name the system of each run
K_879, path 1 (9 x 26)
[[-15 -11  -9  10   2  -6  -8 -12  -8 -24  20  18  -4  -2   8 -16  17  -6
   -6 -40  -4  29   3 -10 -11  62]
 [-21 -17   0 -34 -34  24  15 -24  -7  15   4 -10   1   8  -6   2  41  -3
   29   2   6  35  25  14  -9 -18]
 [ 20   2   2   6  23  14 -14 -32  20 -39   1  30 -13  21   5  20 -11  13
   39 -11 -18   1  20  29 -10  -5]
 [  6  14  19  -2 -35   9 -50  -4   7  21  -2  -1  26  23 -22   1 -13  14
   -4  30 -36  12   4   0  12 -11]
 [ 19  12  15 -17  26  17  -3  19  -8  18 -11  33   4   0   4  13 -26   4
    3  22  17 -52  -5  11 -13 -33]
 [  3  16  16   6   0 -23 -14  10  17 -12  18   2  14   8 -16  -2 -33 -15
  -47 -14  14 -26 -25 -15  29  23]
 [-29  -3  -3 -13   2 -12   7  36 -22  33  -2  -6   2 -35  -8 -37  19   2
    0   2  45 -10  -7   9   9   7]
 [-18 -15  -9   3   2 -17  21 -18  -9 -28  28 -12 -15  -2  18  11  11  -5
    2 -42  19 -36  14  -4 -16  35]
 [-26  -1 -20   1 -18  -5  -3 -14  16  -6  -5 -38  -8 -15 -28   6  27   9
   20   0  10  44  34   2  24   5]]
K_631, path 2 (9 x 26)
[[ -7   1 -11  11   4   6 -25  13 -11  20 -11 -14  20 -40   2  10  -8   3
   39  13  13  -1  42 -27 -29  14]
 [  8  31  15 -33  -5  20  18 -18  25   1  17 -14   8 -14  10  46 -12  29
    0   9   2   8 -18 -23 -12  18]
 [ 12   3  12   1  -3   0   6   2  30   9  13  -9  33 -32   3 -22 -28 -34
   43 -12  33  20 -11  -1   4   3]
 [ -3   5   8 -13  10  18 -10  14 -24  19   8  36  19 -25  23  -9  -2   6
   -2  -5   3  12 -10 -25 -38  49]
 [ -4  -1  15 -51 -25  31  31 -21   9   6  19   8  16   9  -8  19   5 -32
   -7 -11  33  21   1 -15  -5  -5]
 [  6   0   3  -9  29  14  -9  -6  12 -20   4  48  -1  -9  -3 -26  -4  -7
   36 -24  25  26   3  31   0  19]
 [-16  -5  23 -28 -38  18 -39 -11 -25  21  19  26  23  21  -6 -11  12   8
    7   1 -11  -1  15   3 -19  16]
 [  1   9   1 -34  15  31  -7  -5   4  -2 -12  25  -3   5 -27  35  -7  -2
   14  12  36 -11  38  11   1 -30]
 [  3  27  26  -9   1  -6 -42  -9  27 -16  24  20   7   9 -20  -5 -23  31
   12  -7   5 -16 -12  27  21  24]]
K_886, path 3 (9 x 26)
[[ 22   5  14  -2  30  12  11   7   1   9   2  31   6 -21  35 -21 -13  14
   42  -1   1  -9 -32  25 -27   5]
 [ -3  -5  10  -4 -36   7 -25  -2 -10   9  10   2  33  22 -13  10 -14 -35
  -39  -2  -8   2  13 -45  -2  11]
 [ -5  14  -5 -32  33  18  25  16   8   6 -18  26 -19 -19 -15  -4  13  11
    4  10  41  17 -10  29  16 -17]
 [  4 -11  28   0 -29 -12  -9 -23   3 -12  43   6  18  27  19 -24 -11 -14
    4 -33 -13 -24 -23  10  -8  23]
 [-23 -11 -22  -1   5   7 -28  19 -22   9 -28  14  -2  -9 -37  -4  18 -16
   -1   6  28  13  54  -1   8  -9]
 [ -1  15  19 -30   2   6  17 -26  11 -15  26   6 -21  16  16  24   9  46
    7  -2  -4 -33 -19  29  -6   2]
 [  4  -8  -2  33 -19 -21 -35  -2  17  -8   0 -26  23   2 -24 -12 -24 -33
   23  -7   2   1  29   1  26 -13]
 [-10  17  -6  -6  31   6 -15  22 -22  15 -14  19 -14 -25   8  13   9  53
    3  20   1 -27   5   1 -23  21]
 [  3   4  15 -10 -37  -9  22 -20  25  -2  25 -48  16   9  -3  29 -18 -20
  -11  -4   7 -23  -7 -20  14 -17]]
K_341, path 4 (9 x 26)
[[ -7  25  24 -22 -21  -8 -28  -3  21   6  20 -20  17   2 -31  19 -25  13
    4   8  27 -37  11   1  25  -6]
 [ -4  18  -1   4  35 -14 -11  31   4   8  -5  -1   1 -41  -8  -3 -23  14
   19   4  46 -42   7   6   5   7]
 [-20  14  11 -11 -19 -18  -6   1   2   5  35 -28  15 -23   3  10 -11  12
   -6 -14  26 -34  -2 -26  -6  45]
 [-17   1 -17 -10   9  -2  26   6   7   3   0 -32   1 -47  -4  12   6 -11
   29  -9  53   5  26 -14  -5   9]
 [ -5   5   5  -6   0   1   7 -21  12 -11  29 -12   4 -29  26   4   2  23
   42 -22   5   8  -5  -3 -27  50]
 [ -5  -5   0 -10 -26  22  -6 -14   5  18   3 -21  32 -23  -1  11  -1 -13
   47   7   9  36  33 -20 -22   1]
 [ 20  18  12 -25  21  35   4 -15  16  -3   3  28  10 -15  18  24 -16  20
   36   9   1  18  -4   0 -30  10]
 [ 14  13  32 -23 -26  20 -19  -7  23  18  18  11  45  -1  -8 -12 -28 -19
   21   4   8  27 -11  -5   3   2]
 [ 10  10  12 -27  26  28  -7  23 -14  21  -9  53  19 -15  -1  -8 -18 -15
    7   6  35  -5  -1  -2 -21   2]]
K_265, path 5 (9 x 26)
[[-16   1   2  -8  12  -4 -10  16 -40   8   1  24 -18   7  12   3  18  36
  -28   4  -6 -55  -2   3 -21  16]
 [-18  -6  -8   0 -17 -22  13  -6  12 -14   7 -37 -12  14 -29  16   7 -21
  -19 -11  29 -24  21   2  35 -21]
 [ -7   6 -19  32  38 -25 -13  13   4 -16 -12  -3 -27 -29   5 -15   9  39
   28  -7  -2  -7   1  27   6  21]
 [-15 -12   0  13 -43 -16  -3 -12 -16  16  12 -51  10   3  14  15   9   9
    7   5 -23 -28  22 -23 -19  -1]
 [ 13  12 -27  16  33   5  20  -4  28 -16 -26 -21 -15 -22  -7  43 -12   2
    9  14   7  17  17 -13   7 -19]
 [ 14  12  17  16 -16 -12   2 -10  23   4  19 -24  14  -6  28 -13 -10  25
    8   2 -41  16 -47  -2  -1  26]
 [ 12 -12 -10  13   0  13  15  19 -14  28 -20  -8  27 -21  14   1 -14 -46
    4  13   8  14  11 -38 -25 -18]
 [  9  14   0 -21  16  19  31 -13  12 -16   7  24 -12   7  13  25   8  10
  -40 -10 -10  34 -34 -17  -6  27]
 [  1 -20  11  -2 -25  -1  18  -2   7  15   9  -2  22   2   1 -49   9 -43
   14 -15  10  36 -22  19  16 -14]]
K_265, path 6 (9 x 26)
[[ -2 -27 -32  46  18 -25  19  -5 -10 -27 -15 -15 -32   8  15  -6  20  -8
    0 -18 -23  -8  12  12  -1  -8]
 [ -9 -13 -25  30 -11 -12   3  -6  -9   3 -21 -33 -22  10   4   4  33  24
  -11  17 -52  23   7   2   4 -12]
 [ 21 -11 -15  30   8  -5  31  -5   7  -1 -23 -28 -17  10  22  13   3   1
    7  18 -37  -3  -8   9  -3 -49]
 [ 23   1 -11  45  10 -14   1   5   9  -9 -20 -11  -3  14  14   3 -13  -2
  -34  13 -55  16 -26 -15   7  -7]
 [  8  -4  -9  15   1  -4  32  26 -12  31 -25 -17  -1  -6  18 -10   6  -8
  -34  24 -24  13 -38 -13   2 -26]
 [ 13 -16 -13  23  19  -8  43   6  -8 -13  -6   7 -14  13  25  -7   3 -33
  -43 -17 -14  -2 -32 -11  -5  -5]
 [-13 -22 -23  19  -6 -12  23  11 -16   4 -14  -2 -16   7   1 -33  36 -18
  -39  -9 -18  43 -18  -1  14   5]
 [ -3 -33 -18  12   6   0  38  -4 -26   0 -13   5 -26  19  25 -17  38  -9
   -3  -8 -21   5  -3  25 -15 -26]
 [  3 -23 -18  28  -5  -6   1 -18  -6 -23 -17   2 -22  42  -2   1  21 -12
  -22  -5 -45  18  13  13  12 -23]]
K_886, path 7 (9 x 26)
[[ 21  14   0  18  11  -1 -20  -4  39 -16   0  -3  26 -14 -19  11 -46 -30
   18  -7  19  17  13 -19  17   3]
 [ -9  22  14 -21   2  10 -16  23 -10  36   6  14  16 -34   7 -17   4  39
    6  17   7   7 -22  -8 -17  36]
 [  1  -8  14 -27 -21  12  26  -7   3   8  22  -7  26   1   3  15 -18 -50
    0 -14  40 -19   8 -24 -10 -13]
 [ -6  16  -4 -11  27   5 -11   2  20 -23   4  35  -5 -17 -20 -10   1   4
   -3 -22  28  39  -2   6  16  46]
 [-20 -12  20 -32 -44  10   0 -14 -18  29  28  -7  20   1  11 -24  24   4
   32  -7   7   0   1  15 -19   8]
 [  3  -6  -4  -9  17  20 -15 -16   4 -27  -2  30   2  10 -17  29 -14 -26
   17 -18  29 -10  50  -6 -10  -4]
 [ -9  29  20 -26 -16   6 -30 -14  22   3  14   2   2   1 -21   5   6  54
    9  15  -8  15 -10  22  20  20]
 [  7  -7  17   0  -9  -1 -14   5  -2  19   8  -7  30 -10   5 -11 -28 -21
   49   4  25 -44  21  10 -13 -28]
 [ -5  29   2  -9  20   3 -33   8   3 -12   5  20   3  -8 -20  32 -22  20
  -33  -1  18 -25  12 -28   3  40]]
K_631, path 8 (9 x 26)
[[ 25  16   9  -4  22   9  11  19  12   2 -10  30   9  11  -4   3 -31 -25
  -49   7   2   3 -39 -14  15 -11]
 [ -6  -7   9  -3   4 -12  14  26 -11  11   5  26   2   5  -4 -46   3 -27
  -37 -16  20  -6 -36  15  19   5]
 [-23 -26 -10  -4   6  -6   9   6 -38  -7   2  27 -19  18  -1 -16  29 -22
  -33 -27  16 -24  13   6  -6   8]
 [-26 -14 -17  -8  -6  -3   6 -22  -6 -29   2   2 -33  29 -20   8  41   6
  -17 -18   1   7  27  24  20  -2]
 [ -9 -13  -9  18  -5 -11 -18 -21   1 -13  -6 -12 -22  16  -6  -9  23  27
   37   2 -21  -7  27  46   8 -22]
 [  7   4  -6  28  -8  -6 -41  -6  -3   2 -16 -19  -1  14  -4  25  -9  30
   12  28 -42 -23  32  -2  -6 -20]
 [ 15  27   1  11   4  -7  -6  10  26  11 -20 -32   1  -7 -11  33 -24  25
   -8  39 -14 -12 -10  -9  19 -31]
 [ 18  14   8  30  15 -27   7  26  17  10   1 -26  10 -24  15  -9 -37  -1
   -6   6   2 -33 -39  -9  12  -1]
 [-10  -2 -11  17   2 -19  21  30 -17  17  -1 -22   8 -28  13  -8  -4 -19
  -40  -7  11 -10 -20 -41  -4  25]]
K_341, path 9 (9 x 26)
[[-16  11   5   2  -6 -23 -15   9 -16  10   7 -21 -18   3   1   6  11  54
  -17  15 -14 -55  -9  13   5   6]
 [ -1  -1 -15  28  -2 -28   4   4  15  -9  -5 -50  -4  -7 -14  25 -18 -15
   -3   1  14 -38  24 -14  19 -23]
 [-10  18 -22  25  25 -24   4  18   9  -7  -9 -26 -22 -36   8   6   6  44
   -8   4  -8   3 -15  -8   7  34]
 [ -5 -11  -2  15 -31 -15  28  -3   1  21  11 -63  15 -20  26   2   2 -11
    9   2  -9  -4  -8 -26 -11  -4]
 [ 13   0 -27  24  31   6  24  -2  10 -16 -19  -7  -6 -25  17  25  -5  -8
    4  -4  -8  38   7 -33 -19  17]
 [  2   2   9 -10 -29  12  23 -18  14  15  12 -18  14  -5  22 -11  16   9
    5   5 -31  57 -36  -7  -6  13]
 [ 26 -21  -7  13   9  24  17   0  -7  10 -18  21  19   0  21  -8 -10 -45
   21   2 -11  30   5  -9 -28 -26]
 [ 13   9  12 -21   0  30  -6 -14   4  -5   1  47   6  27   2   5   2   4
  -33   1 -29  43 -23  -6  -5  17]
 [  7 -14  14 -18 -13  17  11   5  -4  21  -7  24  11  23  -9 -33   3 -36
    1   5   8  14 -12  30  13 -46]]
K_412, path 10 (9 x 26)
[[-16 -22  13  10 -28 -25 -14   5 -21  16  23 -16  18   1   7 -41   1 -16
   25 -20  10 -41   8  18  -2   3]
 [-14   3 -27   2  26   3 -12   5 -16 -14 -18   5 -19  -7 -16  44   5  14
  -13   4  16 -26  51 -21  -9   9]
 [-11  14  11 -18 -22 -12  25 -25  33  -7  24 -45 -12  -1  -1  12  14  35
   12  -1   1   0 -21  22  23  -2]
 [ 12  -9  -7  44  11 -16 -25   9   2   1  -9 -17  18 -25   9 -16 -28 -17
   51  -2   2 -15  26  -1 -12  -4]
 [ -7  23  -1 -16  -6  16  -9  -3  -5  10   0  -8   3 -10   4  43   2  40
  -24  22 -20   8   4 -42 -19  31]
 [ 15   3  11 -13  -8   6  47  -6  32  10   5 -31  13 -14   7   6 -15 -28
   20   3  26  12 -23   3  11 -35]
 [ 11   3  -2  27  25  -3 -26  10   2 -13   2  29  17 -23  11 -22 -23 -10
   10 -21  -4  23  -8 -16 -14  51]
 [-20  -8   6 -43 -35  28  14  -1 -26  36   3   1  14   1  -1   7  30  -8
  -19  13   7  23   6 -24 -21   0]
 [ 22  -4   0 -11  35  18  34 -17  24 -30   1  34 -13  10   5  10 -11 -28
   16 -25  24   5  -5  24   3 -19]]
K_412, path 11 (9 x 26)
[[-14  -8 -17  -4 -12  13  28   4 -26  18  -8 -14  -1  -8  19  16  27  -3
  -37   8 -17  27  -3 -44 -25  15]
 [ 15 -15 -13   5  13   8  58 -19  22 -19  -4  -7 -12   4  17   3   9 -33
    3 -15   0  42 -17   7   4 -22]
 [  8 -14  -7  30   2   0 -21  -7  -3  -7  -7  24   5   8  12 -37  10  -6
   11 -12 -43  53  -5   9  -8  22]
 [  3 -15   0 -15 -14  31   7  -3 -31  25 -21  22   2  28   8   9  23  -3
  -14  26 -33  12   7  -3 -25 -34]
 [ 30   6   6   3  21   7  11 -12  24 -26  -9  29 -14  39  -4  10 -15 -10
  -26   1 -19   3 -26  24  23 -31]
 [  2  -3  11  20  -7 -18 -34  26 -12  19  -8  17  10  13 -12 -53  -1   2
  -18  10 -23   3 -23  24  21  -2]
 [ -4 -12  -5   0  11  -1   5  24 -43  15 -14  19 -13  16   8   3   7  -6
  -41   8   1 -57   1  -5 -16 -20]
 [-10   2 -10   6   4 -27  19  -3  14 -29   4 -14 -30  22 -22   9   9  -4
  -48 -15   8 -15 -11   8  41  -4]
 [-20 -16 -16  35   4 -36  -6  17 -16   5  -8 -23 -18 -16   5 -43  24  13
   19  -7  -4 -13   1  30  11   2]]
K_879, path 12 (9 x 26)
[[-15  -2   5 -29 -20  10  -3  22 -14  30  -8   8  15   3 -33 -12   6 -33
  -30  12  39   1  11  -9  19 -22]
 [ -3   5   6 -13  34  -6  17  -2   0 -26  18  31 -26   1  12  -8   4  19
    0 -30  26 -38 -20  33   0  26]
 [-28 -16  -1  10 -44 -25 -23  -8  -3   1  19 -32  12  10 -24 -24  15 -19
    1 -18   6   2  25   4  24  11]
 [-18   0 -18 -12  25   9  -1   2 -18   1 -14   7 -30 -16  -1  20  28  43
   28  11  15 -22  35  21 -18  -3]
 [  9   7   9  14 -27 -17  -6 -34  35 -22  23 -44   4  20   1  29 -18  12
    8  -6 -26 -18   0  -2  13  -3]
 [  3  12 -13  19  18   2 -27  31   0  28 -36 -11   9 -36 -13  -1 -12  16
   25  39   3  10  21  -3   0 -20]
 [ 17  14  16  -1   2   0  13  -2   1   3  18  -8  10  -1  33  28 -23  17
  -22   2 -18 -38 -31 -32 -28  19]
 [  5   4  -9   2   2   0  17  20  19  13 -13 -18  20 -24 -18  -4 -18 -48
   -9   3  37  29   0 -23  24 -14]
 [ -2   3   0  -1  25   2  15  11 -13   2   9  27  -7 -24  33 -23  10  17
    2 -19   1  13 -34   1 -25  49]]

runs to name
path 13 (2 x 26)
[[-18 -16   3 -10 -37  -6  18 -11   0  11  25 -39  23 -20   5 -11   9 -31
   33 -21  30  10  17 -11  -6   7]
 [ -1  -4 -19  -3  33  20   3 -11  -7 -16  -7  22 -10 -24  16  20  10  11
   36 -12  10  19  29  -6 -36  30]]
	K_341
path 14 (2 x 26)
[[  3  19  11 -19  10  10 -20  14   8   2  -5  40   5  16 -34  -7 -12  -8
  -47   5  14  15 -20   2  32   5]
 [-13  -4  20 -23   2  -7   2  21 -20  20  13  25   2  -1   2 -41   6   0
   -4 -10  32 -40 -25  31   5  -1]]
	K_265
path 15 (2 x 26)
[[ -3 -11 -16  12   1   2 -16 -16   4 -15 -23   2 -22  26 -25   4  22   8
   17   8 -16  15  38  36  20 -36]
 [ 13   6  12  16   0  -6 -27 -10   1  -3  -1   3 -12  23  12   3  -1  50
   18  19 -46 -31  -9  33  -4 -17]]
	K_412
path 16 (2 x 26)
[[ -1   7   3 -22  -9  28 -17 -33   6 -11   2  13 -12  22  -2  33  19  42
   18  14 -30  18  21  14 -14  -1]
 [ 23   8  21   0 -17   8 -15 -13  31   7  -1  -8  21  16 -14   4 -29  -6
   32  20  -8  -3   2  22  17 -47]]
	K_265
path 17 (2 x 26)
[[ 12  30   4 -35  17  33  19  -9  24  -3  -6  16  -6  -7  -4  45  -3  27
  -14  19   3  27 -13 -14  -3   1]
 [ 18   2  32  -3 -20  -5   2  -8  28   5  29   0  34   2   8 -34 -29 -26
   18 -15   6   7 -40  12  12   1]]
	K_265
path 18 (2 x 26)
[[ -6 -17   2  17  -3 -22   8  -1 -19 -17  21  12  -6  23  20 -22   7 -17
  -40 -34 -15 -24 -24  -4  -6  31]
 [-27 -21 -31   9  -3  -6   9  12 -23   6 -29 -11 -22   4 -25  -8  39 -18
  -21   4  10  20  34   5  17 -23]]
	K_412
path 19 (2 x 26)
[[-18 -22 -26  14  24  -5  16  14 -33 -10  -6  20 -17 -10  15 -13  24 -15
  -25 -28   8   4   8 -15 -21  36]
 [-29 -21 -15 -16 -31   0  32 -22  -7  -5   8 -26 -22  14  -3  -1  52   0
   -5 -12  -2  29  11  13   7  -2]]
	K_265
path 20 (2 x 26)
[[-17  24  11 -27  13  -2 -27  16   5   4   6  16  -4 -15 -33  -2  -6  28
    7   4  45 -31   9  25  22   8]
 [-21   8  14 -15 -11 -16 -25  -1  -7  -1  30  -7   5  -6 -10   7  -9  16
   10 -13  33 -64  19   4  -1  23]]
	K_631
path 21 (2 x 26)
[[  3  21   4  -4  14   5 -20  13  15  -7  -1  32   7   1 -21  -5 -13  -1
  -47  -4   2  33 -23 -17  24  37]
 [-16 -15  12 -28 -14   4  26  18 -27  38   6  10   7  -6  11 -42  24 -16
    2  -3  27  -6 -21  19  -9 -13]]
	K_412
path 22 (2 x 26)
[[-10  10  -2  13  -1 -13 -49   1   4 -21   6   2   7   7 -32  20 -22  -2
  -25 -10   8 -25  33 -22  17  29]
 [-24  15  -2 -25   3  -6  19  18  -3  24  -6 -26 -20 -26 -11   4  23  41
    3  21  31 -20  -6  19  14 -13]]
	K_341
path 23 (2 x 26)
[[-33 -21 -11  -8 -32  -2   3  -3 -17  14  -2 -11  -8   4 -13 -30  51  -4
   -7  -5  -5  45   9  10  11   7]
 [  7 -21  -8  -1  15  16  19 -24 -13 -19  -6  18 -25  22  21  17  20   7
   32  -6 -16 -18  23  29 -29 -26]]
	K_631
path 24 (2 x 26)
[[-14   5 -19  18  34 -15  -4  18   4 -10  -5   3 -12 -44   2 -23  10  17
   23 -16  23  20   0   9   3  44]
 [-20 -21   3 -16 -42   7  14 -22 -24  12  25 -23  13   3  21   9  24  -8
   14 -14  -5  -7  21 -20 -36  15]]
	K_412
path 25 (2 x 26)
[[ 13  23  27 -29  -2  18 -10 -22  35  -5  20  20  16  -1  -5  -5 -15  17
   29  -2   7  34 -23  23  11  15]
 [  4  -3  22 -12 -10  15 -33  14 -17  30   7  29  40 -12   2 -26 -21 -18
   34   5  18 -14  13   1 -23  -1]]
	K_631
